One turn moves every row onto another: examples first, then more rows asked:
vuvol: [ 11   2  -5   1   6   2  16   7   7  -9   3  -6  -5  -1  -8  11   4  -2
   3 -14   0 -13  -9 -22   0  -3  -2   8   3   6 -22 -15]
gafo: [ -1   9  -4  13   0  -9   6   0   2 -21   7  -2  -2  -9  -3   2  -3   1
   4 -18   3  -9  -9  -8 -13  -2 -18  15  -3  -1 -14  -5]
dus: [ -1   9  -6  -6  22   2  14  13   2 -21   1   1  -1  -7 -19   8   0   8
   2 -11  -2  -3  -6   7 -12  -3  -8   8  -8  13 -12 -15]
gebuf: [ -2   3  -1  -4   7  -4   8  13  -5 -16   1   5  -1  -1 -14  -2  13   6
   3 -23   3  -9 -11 -23  -1  -7  -3  24   0   3 -21  -2]
zefav: [-10   8  -6   2  11 -17  10   7  -1 -14   8  -3   0   1   7   1  -1  -2
  -3  -8   7  -1  -1   2  -4  -6  -8   6  -7  15 -19  -6]
kalit: [-10   9 -10   7  14   0  12   6  -4  -6  18   2   8   8  -6   6  -2   2
   7 -11   7   1   3  -3  -1 -11  -1   6  -2   2 -12  -2]
Gid: [  1   5 -13   2   1 -10  12  -1  10 -16   4  -2 -12   1  -9   7   1   6
   8 -10   5  -2  -5  -1 -17   4 -21  14   0   7 -14 -12]
fifut: [-10   6  -3   9  19  -5  10   4  -4  -6   6   7  -7   1  -2  14  14   7
  14 -10  -1 -12  -3 -11 -12  -8  -9  14   1  11 -26  -6]
dinem: [  9   3 -10   1  10  -9  13  10  11 -13   3   3  -1   6 -15   5  -3   3
   0 -13   4   4  -9  -1 -14  10  -9  11  11   2 -10  -5]
mabo: [  4  -6  -9 -11  19  -5   4   5  -7 -12  -5  -2   2   1  -5   4   7  -4
  -1 -14  -5  -1 -10 -11  -2 -20 -11   7  -8   8 -11  -7]
nop: [  2   2  -2   4   0  -7  19   6   1 -11  10  -8  -7  10  -9   3  -2   8
  -2  -7  15   2  -1  -4   8   1  -7  12  -5   4 -16  -8]
lebaz: [ -3  10  -9   5  13 -13  11  19  -3  -6   5  -2  -5   5  -4  -2  -5  13
  -1 -15  15   6   2  -8  -8  -8  -8   7   4  10  -7   0]
tapul: [  2  10  -4   1   9   5  13  17  -5 -12   8  -5  -1  -3 -10  15   4   4
   2 -18   8 -12  -3   8  -3  -4 -21  18   5   0 -16 -13]
Rop: [  2  -9  -2  -2  10  -7   7   2 -10 -11  -2   9   1   1  -7   5  16   0
  -2  -7   3  -2  -7  -1   4 -15 -13  12  -9   3 -22  -4]
Sem: [ -1  11   5   0  17   1  10  21   1  -3   5  -1  -1  -8   0   1   9  13
   8 -12   3  -7 -16   2 -13  -6 -10  19  -9   1  -6  -8]
bek: [-17   7  -6  -4  14  -7   6  10   5 -15   3  -3  -3  13 -13   1  -4   7
   1 -18   7   5  -7 -10   6  -2  -1  14  -7   8 -13  -9]
vula: [  5   0   9   0  16  -7  10   3   5  -9  -7  -1 -10   9 -17   9  10   6
   6 -12   7  -4  -8 -10  -7  -2  -2  17  -7   9 -28  -4]
lepe: [  1  -2  -4  -1  13  -7   6  16  -7 -13  -5   6 -12  -3  -4   6   5   4
  -6 -12  -3   0 -10 -18   8  -8 -19   7   3  11 -10  -9]
kolab: [ -8  10   1   1  14  -3   7  14  11 -16   3   9  -1   1  -8   8   3   1
   6 -14   0   1  -3  -7 -13  -4  -4  10  -9 -15 -15   3]
Fevo: [  6   5   1  -3  11   8  14  16   0 -13   6   6   8  -8 -17   3   8   9
   6  -9   5  -2 -10   6  -4   0  -2  17  -8   2  -9  -9]
Ruk: [ -4  19   3  -4  13   0   9  18   7 -11   2  -2  -5  -6  -3   8   3   0
   2 -14   0 -11 -15   3   2  -4 -18  17  -5   1 -17 -15]
pul: [  6   1  -6  -7  11  -9   9  12 -12 -11   3  -3  -1  -4  -5   8  11  -2
   4 -14   5  -9   2 -11 -16  -3  -9  17   6  19 -17   2]
nit: [ -2   5  -5   3   8  -4  11   7   3 -23   8  -2   1  -5   6  10   0   5
  13 -20   0  -6  -4  -8  -8  -5  -8  15  -6 -15 -13  -6]
lik: [  1   5  -2   6  16   2  11  17  -1 -13  -1  -8  -4  -4 -20   8   0  12
  -6 -22   8  -9  -9   2 -18  -6 -14  14  -2   6 -14 -16]
Geno: [ -5  -8  -4   0  14   2   0   8 -10  -8  -2   7  -6   5 -13  16  10   3
   5 -12   3   2   0 -10   6  -5 -19  13   2  10 -12  -8]
vemo: [  8  -9  -2   7  14  -8  15   9  -8  -5  -1   4 -11   2   1   7  10  14
  -1  -7   2  -1 -11  -9   2 -15 -15   7  -2   1 -14 -10]
tanit: [ -6   0  -7   1   2  -5  10  10   3  -7   8 -12   2   5  -1  -5   1   5
  -3 -18  11  -4  -7 -13  -7 -13   0  11 -12   1 -12 -12]
peba: [ 13  12  -7  -5  22  -6  21  12  -3 -12   3   5  -5   1  -6   9   5   8
  13 -12  -3  -3  -2 -12  -4 -14  -2   8   7   5 -18   1]
Dibav: [  6  -9  -4   6  21   4   1   6  -3   1  -5   0   0   7 -11  12   4   4
   4 -16   2   1  -7 -12  -3 -16 -10   5   0   4 -10 -10]
borav: [ -4   3  -4  -8  17  -7  12  16   3 -16   7  -1  -3   9 -15   5   2   5
   3 -13  -1   5  -8  -7 -18   5  -8  18  -2  -5  -5   5]

kalit goes to tanit
lik goes to dus
And these:
Dibav goes to mabo
nit goes to gafo
peba goes to gebuf

One turn moves every row onto another: examples first, then more rows asked:
foze: [  5  16 -12  -6   3   0  -4  13   1  -2  -7   1  11]
nutis: [-2 -9 -6 -9 -4  5  7 -8 -1  2 -5  1 -2]
mupos: [ 3 16 -6 -5  4 -5 -4 14 -2 -2 -6  0 12]
lig: [-1 -9 -9 -8 -3  5  5 -5 -5  2 -4  1 -4]
deki: [-2  0  6  1 12 -1  2  5  4 -8  1  1  6]
Neb: [ 3 17 -6 -5  4 -4 -3 13 -1 -3 -6  0 12]
Puvig: [  4  14 -10  -5   3  -2  -6  16  -4  -1  -7   0   7]
Bago: [-1 -9 -7 -9 -4  5  6 -8 -1  2 -5  1 -2]
bina: [ -2  11  -5  -3  -9 -10  -4  -2  -2   1   2  10  -3]
bazug: [  4  17 -10  -7   2   1  -2  14   2  -3  -7   2  12]
Dede: [ 2 14 -7 -4  2 -2 -5 18 -4  0 -7  1  7]
kala: [-2 -9 -6 -8 -5  6  8 -4 -5  2 -4  2 -3]
neba: [ 0 14 -8 -6 -9 -7 -2 -7  3 -1  2 10  1]
Pugi: [-2 -9 -5 -8 -4  4  6 -6 -2  2 -5  1 -3]
Sesag: [  2   1  -2   0  15  -1  -3   0   5 -10   2  -1   5]
zir: [ 3 17 -6 -5  4 -4 -3 14 -1 -3 -6  0 13]
zomus: [ 3 17 -5 -5  4 -4 -3 14 -2 -2 -6  0 12]
Vebo: [ -2  14  -5  -6 -10  -6   0  -6   3  -1   1  11   2]
vem: [  5  15 -12  -5   4  -1  -6  14  -2  -2  -7   0   8]
rom: [ 1 14 -5 -5  1 -1 -2 19 -3  0 -7  2  9]
lum: [ -1  11  -8  -4  -8 -10  -5  -5  -1   0   2   9  -3]
kigad: [ -2 -10  -6  -8  -3   4   5  -7  -3   2  -4   1  -4]
Denus: [ -2 -10  -5  -8  -4   4   5  -7  -3   2  -4   1  -3]
dozaz: [ -3  11  -2  -3 -11 -10  -2  -1  -2   1   2  11  -2]
turu: [ -3  13  -3  -5 -11  -7   1  -4   2   0   1  12   2]
pofed: [-2  1  5  0 12  0  3  3  7 -9  1  1  7]
biko: [ 3 16 -7 -7  1  2  0 15  1 -2 -8  2 12]
Nase: [ 3 17 -7 -5  4 -4 -3 13 -1 -3 -6 -1 12]
vasok: [  0  -8 -10  -8  -3   5   5  -7  -4   1  -4   1  -3]
tusuf: [-2 -9 -5 -8 -4  5  7 -7 -1  2 -5  1 -2]
Teve: [ 1  0  0  1 15 -2 -4  2  3 -9  2 -1  3]
fupez: [-2 -9 -7 -7 -4  5  6 -4 -6  2 -4  1 -4]
las: [  1   2   0  -1  14   0   0  -1   7 -10   1   0   7]
siz: [ 3 16 -6 -5  4 -5 -4 14 -2 -3 -6 -1 12]
detab: [  0  -8 -10  -9  -3   6   7  -8  -3   1  -4   1  -2]
mato: [ 2 15 -5 -6  1  1 -1 18 -1 -1 -7  3 11]
Dukig: [ 3 17 -7 -5  4 -5 -4 14 -2 -3 -6 -1 12]
tatu: [ 0 -7 -9 -9 -4  7  8 -7 -2  1 -4  2 -1]
damib: [-2 -8 -6 -9 -5  6  9 -5 -3  2 -4  2 -2]
kog: [-2 -1  5  2 13 -2 -1  5  2 -8  2  0  4]
Fova: [  0   2   2  -1  13   1   2   0   8 -10   1   1   8]
nus: [-1 -9 -7 -8 -3  4  5 -8 -2  2 -4  1 -3]
kod: [-1 -8 -7 -9 -5  7  9 -6 -2  1 -4  2 -1]
bur: [-1 -9 -7 -9 -3  4  5 -9 -1  2 -5  1 -3]
rerib: [ 0 13 -9 -5 -8 -9 -4 -7  1 -1  2  9 -1]
lobol: [-1 -1  3  2 14 -3 -3  4  2 -8  2 -1  2]
Lumi: [ -4  12  -1  -4 -11  -8   0  -2   0   1   2  11   0]
kulo: [ 3 16 -5 -5  4 -5 -3 15 -2 -2 -6  0 12]

tatu goes to kala
lum goes to Vebo
And these:
las goes to deki
mato goes to Puvig

